Some points, one per row:
[ 54  54  -9 -16 -22   8 -38 -28 -38  23 -19  41]
[-13  54  35  -3  -6  26  19  17 -38  10  64 -47]
[ 25  54  11  29  16 -33 -44  19 -20  56 -19  13]
[ 14  54 -34 -44  44  50 -55 -64 -38  -3 -19  86]
[ 46 -26  10 -35  -1  36 -98 -11 -23  44  -5  45]
[103  41 -69 -85 -34  42 -24 -96  48 -98  -5  26]
[ 25  54  96  71  11 -88 -72  92  62  53 -37 -47]
[-22 -43 -21   9  -9   0  47 -10 -38   4 -19 -22]
[-20 -28  63  78  33 -44 -38  27 -21  27 -34 -38]
[-68  54  72  41  22 -56  35  62 -20 -10 -19 -40]
[ 40 -27 -54 -25 -42  41  37 -11 -21 -70 -37 -41]
[-28 -26 -38  11 -69  33  41  20 -21  38 -20  44]
[-11 -26  -9   7  -1  32   7 -14 -20  47  64   7]
[ 16  54 -36 -29 -15  31  52   2  62 -76 -19 -61]
[-19  38   2  -5  32 -24  26  43  -6 -46 -20 -60]
[ 33 -26 -79 -51 -10  48  -1 -71  62 -58  64  32]
[ 35 -26 -44 -29 -29  48  33 -36  62 -83 -37 -50]
[ -2  38  11 -26   6   7  35  14  45  -8  47 -35]
[ 16  41   0  33 -58  11 -15  16 -35  33  -5   3]
[  0 -28 -52 -19 -30  42  48 -59 -21 -57 -22  -4]
[  9 -43 -20 -18  24 -52   8  55 -20 -22 -37 -31]
[ 33 -12 -27  -8 -60  24  -9  -9 -35  22  50  37]
[ 10  41 -16 -33  17   0  29   7  -6 -54 -22 -37]
[-44  41 -15 -12  53 -15  50  15  48 -40 -37 -34]
[-60  41  39   9  85 -52  -7 -23 -21   3 -37  39]
[ -11  -43   92   78   25  -79 -100   44   62   66  -37   35]
[  3  54  -9 -26  22  12  -5 -45 -38  11 -37  31]
[ 38 -26 -14 -49  20 -25  -4  -5  62 -31  64  -9]
[-23 -43  -7  39 -50   7   8  35 -38  57 -19  28]
[-55 -43   5  20  37 -12  35  16 -38  19 -37 -32]
[  9 -43  38  24  17  -5 -55   1 -38  28 -34   2]
[ 24 -43   5  -9  -4  42 -54 -19 -38  34  64  29]
[ -7  41 -38  20 -77  28  54  55  45  17  64 -13]
[-38  41 -22  29 -23   6  32 -15 -23 -37  47 -16]
[ 23 -26 -17 -70  40  13 -12 -74 -38 -13  64  70]
[ -6 -26 -55 -48 -23  40  51 -35  62   3  64  26]
[ 40 -27  26  17  11 -10 -61  -1  62   7  47   9]
[-26  54  54  50  -4  -5  16  68 -38  23 -37 -24]
[-16 -28   3  39 -26   9  15  13 -23  49 -19 -18]
[-29 -43  -2  30 -11  14  -7   6 -38  52 -34  43]
[ 15 -28   0  -1 -21   7   9   9  -6   8 -19 -48]
[-41 -43  72  72   2 -39   9  67 -38  -1 -20 -75]
[ 50 -26   1   8 -53  14 -42   3  62  61 -37  28]
[ 15 -26 -14 -76  84 -15 -37 -58  62  -8  64  78]
[-33  41  11   9  50 -50  18  50  -6 -43 -20 -57]
[ 75  54  20 -21  43 -36 -77 -32  62  30  64  52]
[ 72 -43 -15 -88  29  22 -79 -67 -20   2 -19  84]
[-112  -43   86   78   52 -101   29   90  -20  -25  -19  -36]
[-31  41 -26  17 -18  10  32  28 -38 -21 -37  -7]
[ 98  54 -74 -59 -74  80 -56 -52  62 -42 -19  33]
Then 12 other points, each followed by its number:
[ 33  54  30  24 -51  -5 -22   2  -6  14 -22 -34] 0
[ -3  38   3 -12  23   2  -8 -36 -21  19 -37  33] 1
[ 19  38 -40 -42  29  49 -38 -56 -38 -16 -22  64] 2
[ 18 -43 -50 -46 -13  45  -5 -73 -38 -15 -19  62] 3
[ 11  41 -40 -25 -23  34  51   3  48 -59 -19 -47] 4
[-30  54  -1   5  32 -23  35  47 -20 -45 -37 -63] 5
[ 30 -43 -37  -9 -67  31  12  -4  62  38  64  28] 6
[ 33 -28  -5   9 -47  18 -19   5  48  44 -20  12] 7
[  0  38  63  30  20 -28 -10  45  45 -10 -22 -22] 8
[-46 -43   2  14  25   1  31  17 -35  21 -20 -32] 9
[ 29  41 -21  -1 -53  60  14 -34  48 -73 -20 -44] 10
[-29 -28  18  19  72 -52 -35  12 -38 -42 -34  35] 11
Which two of these numbered points are nearest to each point below by angle, seen from the average point of the first points? Their numbers follow each, nearest first.
[ 12 -26 -53 -61 -37  50  36 -33 -38   6 -19  42] > 3 2
[  8  41 -19 -76  44  19 -22 -54  48 -36 -22  61] > 2 1
[-19  54 -12  14  -3   6  51  18 -38  -3 -37 -32] > 5 4
[ 40  54  33  26 -66  -5 -24   5 -20   9 -19 -42] > 0 10
[  8 -28 -33  -1 -63  15  26   3  62   1  50  21] > 6 7
[ 61 -12 -11  -9 -50  18 -41 -15  62  33 -34  28] > 7 6
[ 13  54 -14  26 -75  26   6  13 -38  27 -19  -4] > 0 10
[-28  54  -3  -4  29 -17  43  26 -20 -53 -22 -50] > 5 4
[-48 -27  32  32  61 -32 -37   2 -38  44 -22  56] > 11 1
[ 12  54 -34 -17 -16  22  36   2  48 -58 -22 -45] > 4 10
[ 32  41  29  30 -53 -12 -26   6  -6  21 -19 -28] > 0 8
[ 27 -43 -35 -37 -14  40 -11 -61 -35  -6 -19  46] > 3 2
[ -4  54 -49 -57  19  36   6 -74  62 -42 -37  52] > 2 3
[ 14 -26 -64 -19 -76  43  36 -20  62   4  64  33] > 6 7
[-43  41  17  33  90 -76  -7  39 -35 -24 -20  26] > 11 5
[  9 -43 -33 -33  -8  40  -1 -58 -35  -7 -19  43] > 3 2
[ 82 -43  46 -31 -22 -30 -40   0 -38  -7 -19 -47] > 0 7
[-46 -43  32  32  61 -26 -46 -11 -38  51 -19  68] > 11 1
[-38  38  14  14  77 -72  -1   3 -20  37  64  23] > 11 1
[ 43 -26   1  -1 -40  57 -19   1 -20 -24 -34 -55] > 10 0
[  1 -43   0  -5 -44  24 -24  24 -20  56 -19   4] > 7 6
[  2  54  -6  -8  30  -7 -20 -43  -6  33 -37  51] > 1 2
[ 33 -28  -4   9 -48  53   0   8 -23 -26 -37 -59] > 10 4
[-44  54  29  42 100 -93  -8  54 -38 -33 -37  18] > 11 5
[-13  54  -8  -8  44 -11 -11 -50 -20  30 -37  55] > 1 2
[ 36  54   1  20   1 -18 -48  13  -6  51 -19  19] > 0 1
[  25   54   50   47    1  -30 -106   14  -20   81  -37   36] > 0 1
[-22  38 -43  -2 -19  37  68 -15  48 -61 -22 -28] > 4 10
[-37  54  -1  36  -9  23 -11  -3 -38  47 -19  41] > 1 2
[-58  54  -1  16  25  18  30 -13 -38  35 -19  11] > 1 9
[-32  54 -55  -2 -30  49  89 -13  62 -76 -19 -42] > 4 10
[  6 -28 -57 -11 -73  39  35  -9  48  13  47  32] > 6 7
[ 97  38 -59 -77 -38  30 -24 -82  48 -86  -5  22] > 10 2
[-54 -43   2  14  68 -22 -21 -25  62  32 -19  93] > 11 1
[ 29  38 -24 -11 -35  30 -17 -16  -6  19 -19  27] > 2 1
[  7  54 -47  18   5 -17 -53 -74 -20  16  64 109] > 2 1
[ -8 -43 102  76  -6 -99 -28  95  62   0  -5 -26] > 8 11
[ 27  54  42 -33   5  44  11   9 -20  21 -19 -82] > 0 5
[ 32  54  33  33  -2 -22 -86   1 -23  59 -20  30] > 0 1
[-12  54 -15  -3 -24  25  66  10  62 -54  64 -56] > 4 10
[-40  54 -37 -44  14  22  39 -68 -20 -15  64  50] > 2 3
[ 34 -43 -27   8 -88  19  31  68  62  33  64 -12] > 6 7
[  8 -27 -10 -12  29 -50  -4  45  -6 -13 -34 -20] > 11 5
[-31 -27  86  57   7 -54  -8  48  45  27 -22 -40] > 8 9
[ 50  41 -42 -29   5  -1  -1 -49 -38 -48  47   9] > 2 3
[-18 -12  13  12  -6  36  11   0  -6  11 -20 -22] > 9 10
[ 50 -43  -4 -39 -23  28  21  -8 -20   5  64 -35] > 6 3
[-16  54  31   1  -1  23   9  12 -35  19  50 -31] > 0 5
[ 15 -26 -22  10 -68  17   4  50 -38  60  64  29] > 6 7
[  1 -43 -71 -46 -19  51  37 -65 -38 -79 -19  12] > 3 2
[ 28  54  11 -29  56 -36 -54 -31  45  18 -20  42] > 1 2
[-45  54  41  17  75 -28 -39   9 -20   3 -37  13] > 11 1
[-32 -26 -14   3 -40  19  52  32 -38  59 -37 -27] > 9 7
[-43 -43   6  16  19 -18   4  54 -20  40 -37 -19] > 9 11
[ 43 -43 -62 -53 -33  60  13 -84 -38 -93 -37   5] > 3 10
[-13  54 -11 -19  22  -4  39  11 -20 -50 -22 -38] > 5 4
[  3  38  34  16  47 -35 -43   3  48  15  -5  17] > 8 11
[  6  54  -5 -47   5  19  42   3  62  -8  64 -26] > 4 10
[-22  38 -63 -33  -6  47  56 -46  45 -65  -5 -16] > 4 10
